In the data rows, 128 means zero.
Here are some numbered points:
[152 106  90 101 126 135 157 106  97 149 143  94] 0
[ 82  89  88 100  86  96  74  94  99  83  85 102] 1
[149 170 178 189 169 164 140 175 173 148 162 178] 2
[142 167 155 154 153 145 125 154 152 141 150 169] 3
[128 148 132 145 146 134 137 148 155 145 139 138] 4
[139 136 121 128 145 145 128 109 136 137 137 146] 5
[153  92 129 110 120 131 146 121 105 148 120 110] 6
[ 82  90 107 106  79  82 118  93  93  60  79  86] 7
[155 135  91 111 137 153 164 113 102 146 158 104] 8
[153 146 166 159 139 145 133 168 161 143 143 157] 9
[121  86 103 101  90  89 127  96  92 132  84  91] 10
[118 113 125 111 107 117 149 117 117 105 121 110] 11
[ 99 102  92 109  99  95  95 107 101  89  99  94] 12
[127 138  90 112 138 124 120 104 107 106 132 114] 13
[124  95 105  99 102  94 141 108 111 118  96  95] 14
[150 148 130 116 150 151 164 118 114 147 156 149] 15
[153 185 207 183 173 160 141 197 187 147 157 181] 16
[148 177 214 198 173 164 127 214 195 136 157 188] 17
[142 177 201 193 164 155 119 196 197 133 148 179] 18
[150 178 138 183 171 157 130 141 174 136 152 179] 19
[144 126 129 123 142 136 150 124 113 147 131 119] 20
[142 162 125 115 160 162 128 117 116 137 148 135] 21
[141 161 131 170 155 141 161 142 162 148 153 151] 22
[145 102 109 102 146 140 127 108  90 130 140 114] 23
[137 179 111 124 169 156 121 114 116 134 142 173] 24
[138 176 124 130 164 158 124 124 129 134 156 182] 25
[102  96  89 110  92 117  93 111 103 105 116 101] 26
[135  99 113 107  95 112 115 107  97 120 120  97] 27
[149 168 153 196 165 158 125 157 186 136 156 180] 28
New points follow, each followed by the number of its nearest point above.
[141  88 115  94  85 101 132 101  94 142 133  79] ~ 27
[139 150 117 114 146 146 127 123 117 143 137 122] ~ 21
[119 119 129 124 128 127 149 121 115 150 128 122] ~ 20
[139 120 108 118 149 151 116 120 110 126 142 120] ~ 23
[134  94 113  94 105 128 119 103  93 134 128  88] ~ 27
[143 171 192 185 168 164 143 175 190 142 164 178] ~ 2
[143 113 126 107 108 154 119 108 107 133 153 107] ~ 23
[145 164 138 115 155 157 129 117 137 127 150 166] ~ 25
[147 127 111 107 127 143 131 111 117 144 140 121] ~ 20
[153 126 137 132 143 142 150 127 116 143 132 128] ~ 20
[128 157 160 160 139 141 129 168 160 138 134 153] ~ 9
[124 100 115 113  99  95 116 115 105 130 133 100] ~ 27
[136  99 120 104 136 160 112 109 110 127 150 101] ~ 23
[ 79  85 113 101  75  77 117  89  91 127  77  97] ~ 10
[145 108 107 106 116 129 117 114 107 131 149 110] ~ 23
[ 92  76  94  91  82  75 123 102  87 116  82  88] ~ 10
[144 170 131 142 167 151 125 138 192 137 154 184] ~ 19
[146 172 110 129 169 161 116 108 164 133 144 183] ~ 25
[149 176 107 176 167 155 128 111 190 130 154 190] ~ 19
[148 123 119  98 154 152 133 106  90 144 151  99] ~ 23
[129 146 168 158 149 142 135 170 162 141 127 149] ~ 9
[120 140  88 124 130 144 118 117 166 133 127 147] ~ 5
[149 135 134 111 131 139 148 124 120 149 129 108] ~ 20
[136  96 113 104  95  99 129 113  92 141 134  92] ~ 27
[139 169 111 100 165 159 110 107 107 130 151 113] ~ 21
[129  81 116  90 101  95 118  94  94 123 131  86] ~ 27
[148 144 166 156 144 138 137 168 155 143 135 143] ~ 9
[146  93  89  96  90 128 162 100  91 144 141  86] ~ 0
[ 64  77 114 102  74  79 123  91  94  66  73  95] ~ 7
[144 129 132 109 137 129 145 122 114 144 130 111] ~ 20
[140 131 150 129 123 115 142 136 130 139 121 126] ~ 20
[111 107 122 117  99 123 148 107 121 142 111 108] ~ 11
[142 165 139 135 166 157 125 142 167 142 151 173] ~ 3
[157 122 128 110 140 137 144 123 113 151 134 116] ~ 20
[155 129 132 125 146 140 145 133 131 143 127 120] ~ 20
[148 159 132 118 159 157 123 127 126 127 149 127] ~ 21
[118 144  92 115 129 126 127 110 115 117 127 147] ~ 13
[155 161 128 133 146 148 159 130 156 145 153 154] ~ 22
[152 135 136 114 136 136 152 120 117 147 130 130] ~ 20
[142 102 103 103  95 100 122 108 100 141 142  87] ~ 27
[ 73  87 122  97  82  80 116 106  81  71  77  75] ~ 7
[133 125 127 120 117 129 141 133 129 145 139 114] ~ 20
[143 108 106 109 172 168 117 115 108 128 149 114] ~ 23
